Turns in one plane each, and the order they were made in; the first pair answered:
C (before |-> after):
[-15   8 -10   0 -15  18   4   8   7  -9 -13   8   3 -20   0 -17   3 -12
  -7   9  19  14  10  16 -15 -20 -10  12   5  -5   8   6  13  30] |-> [-15  13  -8   7  -3  16  -1   0   2 -10  -9   5   5  -8   6 -20 -12  -4
  -7  13  21  21   0  10  -8 -11   3  10  17  -3  -4   3  20  30]
[-12  25  20  28  -8   2   7  11 -34   5  -1   1  -8 -22   6   4  -7  24
  -5 -23  -8   3 -17   3  -7   4   0 -15   3   5  -4  -1  29  19] |-> [ -3  13   1   8 -29  18   5  13 -29  11  -4  -1 -25 -22   4   9   8  27
  -5 -11 -13  -1   6   6 -24 -10   4  -7   4  -9  19  22  10  12]
[-21 -14  -5  -8  -5 -22  -5  19 -13  -8   0   2 -24  39   5   9  10   2
  -6  17  -9   8  11   1   9  13 -10  27  -6  -4  -9   2  13 -17] |-> [-23 -14   6  -1  -1 -32   0  32  -5   1   1  11  -5  23   9   1   7 -15
  -6  -3  -9   3  -3   1  17  21 -18  13 -21   6 -11  -9  20 -11]
[ 10   8  12  34  31 -14 -16  -9  -2   2   2   2   5   3   6  15  -8  12
   3 -12  -6  -7 -12 -10   9   8   4 -16   9  20 -10 -12  25  -3] |-> [ 20  -9  -1  14   4  -3 -12   6   7  11   0   3  -9 -23   3  17  31   5
  12 -13 -19 -17  12   1  -9 -15  -6 -14 -10   8  26  14   3 -11]
N (before |-> after):
[ 37 -15  33 -12 -19   0  -8  14   8  12  14 -14  11  28 -18  -2  12 -17
  14 -20 -16  -4   5  -8  36  -8 -32  -7 -30 -12  -7  -8 -32 -28] |-> [  6 -23   3 -22 -32  21  14  -9 -11   9   5 -20  -6  33 -27 -17  -1 -15
 -17   6   7  26  16   5  13  -7  -8   3 -16 -39  -5  11 -45  -9]
[ -6  22 -30   9 -20  17 -13  -3 -10 -22  28  36  16 -31 -19 -22 -22  -7
 -47  22  32  17  -7   7 -31  31  25   9  20  10 -15  -2  25   8] |-> [ 11  30 -18  20  -2   8 -33  10   6 -20  26  41  20 -44  -4 -14 -12  -3
 -24  16  22 -17 -13  11 -23  32  16   6  20  31 -18  -4  41   2]
[-13   3 -17  -3   1   1   7  -3 -16   0 -11  -7  -5  -8  -3 -10 -15  -2
 -22   7  14  37 -10  11  -4  -3   3   3  -7 -12 -12  -9 -15  12] |-> [-10  10 -21   6   5  -6  -3   6  -1  -6 -16   1  -3 -17  17  -6  -6  12
 -11  15  14  15  -8  12 -16 -11   5  10  11   2 -15  -8   3  14]
V (before |-> after):
[  1 -10   2 -18 -23 -12  14  16   2  19   0 -13 -34 -22 -11   0   5 -19
  10  22   0  -4  23 -12  -5 -19 -26  19 -12 -14  19   9 -15  -6] |-> [  6  -1  17  -8   0 -24  -2  31  13   8   3  -5 -25 -20   4   4   8 -23
  22  22 -10 -22   6 -10   0 -19 -34  20 -11   2  16  -5   8  -8]
[ -1   0 -26 -18 -31  18  -7  -1  -8   6 -11   7  -4  -3  -2  -1  21   1
  -9   6   7  12  21  16 -17   1   8  -5   0  -9  30  26 -11   4] |-> [  5  -3 -12 -20 -27   6 -10  18   4   4  -4   9  -3  -1  14   3  33  -5
   5  11  -6  -1  13  10  -9 -15 -13   5   0   0  34  29   3   6]
[ 37  -2  22   5  15  -1 -29  18  -5  -7  12 -15   6  41   1  20  20  23
  19   3 -23 -20   0 -18  25  11  -3   5  17  18   6   1  24 -27] |-> [ 25  12  20  21  28  -3 -25   4 -12 -11   6 -10  20  28  -4  16  -4  27
   8  -7 -13 -18 -11 -14  20  31  11  -1  32  22 -17 -13  33 -14]
[ -8   6   7  28   6   0  -8  -9   7  20  -3 -10  -5   0  18   2   4  21
  -5  -5  -3   0  -6  10  -8  22   8 -19  16   8  -4 -13  13  -7] |-> [ -9   2  -5  19   1  15   1 -19   5  20  -6 -12  -3  -2   5   2  -1  20
 -18  -3   0   5   2   6 -15  19  16 -16  16  -4  -3  -8   0  -6]
L (before |-> after):
[ 12 -12  -9   5  35  -9 -15  26  18 -29 -19 -20 -23   6  30  -9  13  -2
  32   2  -4 -21   2  -3  -8 -19   2   2  -7  11  16 -14  31   0] |-> [  1   2 -18  17  29   4 -10  20  12 -33 -27  -3 -11 -29  25 -15  -1  -4
  19 -13   8 -14   3   6 -30  -6  19 -10  -6  17   4 -20  35  19]
[ 22 -18  24   0 -12 -15  -6  -8   4  -3   3 -25  10  28 -15  30  28   1
 -18 -47  -2   2  18 -34  19   6 -13  -5 -54 -11   5 -25 -10 -45] |-> [ -1 -13  24   3   6 -49  10   3   6   6  -7  -3   0  24  21 -10  14 -40
 -10  -8   4  -2   0 -11  38   1 -38  17 -46  -6  -8 -44  24 -10]
[ 22 -12  36  18  11 -16  -6  14 -35 -15  35  22   0  -9 -28  -7   3 -37
  14 -40  19  31  -8  23  23  44  21 -38 -22  -2 -13 -25 -23  18] |-> [ 44 -25  42   6  11 -14 -17  13 -31 -16  37   5  -3  20 -35  12  15 -30
  28 -34   6  27   5   6  35  30  15 -37 -22  -7  -2 -18 -30  -8]

(2 to 4 turns a pair)
[ -7  -6 -10  -1  -3  18  -3 -36 -21 -16   2 -25 -10  21 -30   2 -18  19
 -30  12  20  29  15  -1  -4   8  32   9   4 -12 -12  13 -27 -16] |-> [-32   7  -8   2   7 -10   9 -27 -22  -9  -5 -11 -12  11   4 -25 -30 -14
 -27  39  29  24  -1  14  11   2  11  20   7  -3 -21   3  -2  18] | L, L
[-42  11  -5   9 -18  -5  25 -15 -23   9 -13  15  11 -32   8 -36 -27 -39
 -28  -3  35  27  -9  41 -16  22  21 -17  -8 -11 -16  -3  -6  30] |-> [-39   4 -11  -1 -29   2  26  -2 -17   8 -11  13   3 -40   3 -29  -8 -43
 -26  -6  24  21   5  37 -25  14  15 -18 -20 -13   0  10 -17  37] | C, C, C
[-42 -31 -48 -25 -46  41  26 -28  -5   2 -14   6 -36 -44  15 -29  10 -10
 -12  25  32  28  29  16 -65 -24  21   6   4 -32  32  35 -34  34] |-> [ 24 -51  11 -43 -21  -4  -7  21  28  16   7  -8 -36  16  24   5  60  -7
  50  28 -30 -29  19 -18  -3 -53 -47  12 -25  -3  55  30 -23 -23] | L, V, N
[ -9   5  11   7  18 -24   6  27  12   9  10  24  -5 -27  17 -20  -2 -55
   6   2  11 -19 -17  25  17 -17 -31  -1 -11  17  -6 -22  27  28] |-> [ 16   0  27  20  33 -27 -16  24  13   1  21  15   6 -12   7   1   2 -26
  24 -12  -7 -34 -23   9  30 -12 -19  -6  -9  22 -13 -26  32   4] | L, L, V, L
[-23  14   5  -6  10 -22 -10 -40  27 -48 -18  22  -4   5  36  -4 -29  36
 -24   7  20  11 -19 -12   2  -2  45  38  36  -1 -11   0 -21 -15] |-> [-10   1   1 -17  -4  -7  -9 -39  27 -45 -11   6 -17  25  22   6 -18  45
 -19  12  12  10  -3 -22   0 -12  45  42  27 -16   2  11 -39 -35] | L, V
[ 37  20  28  20   1 -11  -3  19  25  -6  33 -11  11 -28   5  22   1   8
  38 -22  -1 -35 -14 -13   9   3  -5  -6   8  32  -5  -6  -1 -27] |-> [ 33   9   6  -7 -12   9  -1  13  20  -4  27 -15 -25  -3  15  10  16  18
  36  25  -3 -32  12 -15  -4 -20  -3  27  29  19  17  27 -19 -31] | L, C
[  0 -13  31   5  39 -17   1   2   3  22   4   8  29  -4   9   4 -31 -27
 -10 -12   9  -6  -1  26  18  25 -29 -31 -37  -5 -33 -36  13 -11] |-> [-38 -10  -4   2  28  14   9 -22 -10  15 -13  12   1  -5  15  -9 -49 -16
 -35  26  35  11  16  37 -17  19   7 -14  -1 -18 -32 -16   4  12] | N, N
[-33  -1 -34 -24   9  27  15   7 -31 -16  -3 -32 -20 -10 -37  10 -47  10
  -6   0  26  17   7  -3  -4   1  14  -8 -24 -23  22  24 -10   1] |-> [-27  -3 -38 -30  27  11  -2  16 -22 -19  -3 -28 -45   6  -3  19 -31  16
  13  38  27  -8   8  -8  -2 -20   5  18   2  -8  26  31  12   4] | L, N
[-23  25 -30 -14   0   8  17  -5   8   0 -17  14  15 -42  -2 -13 -30 -10
 -34   4  27  43  -3  -5  -6  22  18 -14  16  12 -32 -10  18  17] |-> [-31  20 -42 -23  -4  16  16 -10   5   2 -18   5   1 -28  -6  -3 -24   7
 -38  25  30  44   7 -10 -13  14  25  -1  31   2 -23   5   9  17] | C, C
[  2   7  -8  15  -8  25 -21 -23 -21 -10  -1   7   1 -36  -6  14 -16  25
 -12 -27  11  10  -8 -12 -22  32  49 -25   3  27 -17 -17   6 -11] |-> [  4  16  13  17  21 -23 -19 -16 -16   4   0  14   7   3  25 -10 -26  -5
   7   8   3  -1 -36  -3  22  24  10 -13  -4  35 -23 -41  41  -6] | C, L, C, L
